[[ 1.48 -2.28  2.72 -2.65  2.00]
 [ 2.62 -0.14 -2.45  2.08  0.83]
 [ 2.95 -1.02 -1.14  3.04 -4.28]] yields -1.14

[ 0.87 -5.43 -4.32  2.64 -4.86 -0.26] yields 2.64

[-0.30  5.04  3.82 -5.28] yields 5.04

[ 5.64 -0.48  2.50  2.21 -1.53 -3.44 -4.05] yields -1.53

[[ 4.31  0.72  0.11  1.77]
 [-1.13  3.79  4.02  0.51]] yields 3.79

[0.40 2.15 5.48 3.24 4.06 2.21] yields 3.24

[ 3.33 -1.66 -2.75 -3.71  4.34  5.95] yields -3.71

[[ 0.55 -2.36 -0.13  5.51 -0.15  1.09]
 [ 0.49  4.45 -0.47  5.29  0.42  0.04]
 [ 0.64 -3.19 -4.46 -0.19  0.02  0.59]] yields -0.19
---
[-5.97 -0.24  0.35 -1.99] Out: 0.35
[-5.53 -2.36 -5.87 -0.30 -0.73] Out: -5.87
[ 0.24 -3.24 -1.48 -0.67  1.01 -0.76  4.39] Out: -1.48
[-3.82  0.30 -4.49  0.53 -2.26 -2.47] Out: -4.49
[-6.02  2.62 -1.45  0.86] Out: -1.45
[ 3.50 -2.10  0.92  1.68  5.58] Out: 0.92
[-3.55 -1.03 -2.11  2.30  4.72 -0.80] Out: -2.11
[-1.75 -4.64 -3.81  3.36  3.74 -2.44 -1.55] Out: -3.81
---
[4.70 0.09 4.95 5.21 1.03 0.30 1.75] yields 4.70
[-4.51 -1.21 -0.25 -4.17] yields -4.51
[ 0.21 -3.79 -4.48 -5.49  0.96 -4.67 -1.01] yields 0.21
[3.73 1.15 4.87 0.88 2.87 4.50 1.50] yields 3.73
[-0.67  4.63 -4.70  3.89  1.70] yields -0.67
[ 1.10 -2.33 -4.44 -1.23 -0.54  1.96] yields 1.10
---
-1.45   0.57   0.69   3.80  -0.92   4.47  -3.81
-2.26   0.69   1.91   2.13  -3.60  -0.37   3.48
-2.27  -0.05   2.15  -0.96   3.18  -2.62  -1.28
| -1.45

 3.73   0.23  -2.65   0.20
 5.93  -0.18   0.27  -0.58
-3.84  -0.71  -3.26  -1.12
| 3.73

 1.37   1.29   5.04   1.31   0.87   0.07  -3.21
-3.45   1.42   2.93  -2.52  -1.01  -2.28  -0.20
 1.40   1.59   4.94   1.24   0.77   0.81  -3.47
| 1.37

 3.56  -4.87   2.43  -2.67  -3.64   3.44
 3.80  -4.45  -1.61  -1.04  -5.32  -1.11
-1.41   1.57   4.91  -1.52   4.01   4.95
| 3.56

 0.86  -0.93   0.45  -2.40   1.52
 0.83   2.06  -0.62   4.40  -2.23
-0.97   2.31   3.53   2.18   0.10
| 0.86

-1.30   0.53   1.56  -0.11  -4.91
-3.04  -0.52   3.73   0.70  -4.91
-1.66  -1.61   3.31   0.40  -4.91
| -1.30

 5.58  -2.09   3.18  -3.25   2.11
 2.47  -1.02   3.94   2.88  -0.17
 0.57   0.03   2.78  -0.96   1.47
| 5.58

-2.29   3.81   2.36  -6.00
-3.42  -1.95  -0.59  -6.00
-0.72   0.39   1.10  -6.00
| -2.29
---
[[-0.22  4.70 -4.32  1.54]
 [ 1.26 -2.05 -0.29  0.71]
 [ 1.13 -1.52  2.48 -1.48]]
-0.22, -1.48

[-4.62  3.61  4.32  3.58  3.42]
-4.62, 3.42

[ 2.81 -1.00  1.09 -0.89  5.83]
2.81, 5.83

[-2.02 -4.50 -0.11 -5.26]
-2.02, -5.26

[-1.22 -0.62  1.92  1.07  2.74  5.68]
-1.22, 5.68

[[-2.63 -1.30 -0.77 -2.81]
 [ 0.09 -2.73  2.03 -1.08]
 [-0.82  0.50  4.91 -2.02]]
-2.63, -2.02

[[ 5.19  1.06 -0.71  4.47]
 [ 5.32  0.52 -3.48  3.12]]
5.19, 3.12

[ 1.17  1.78 -1.34 -5.13 -1.15  0.18]
1.17, 0.18
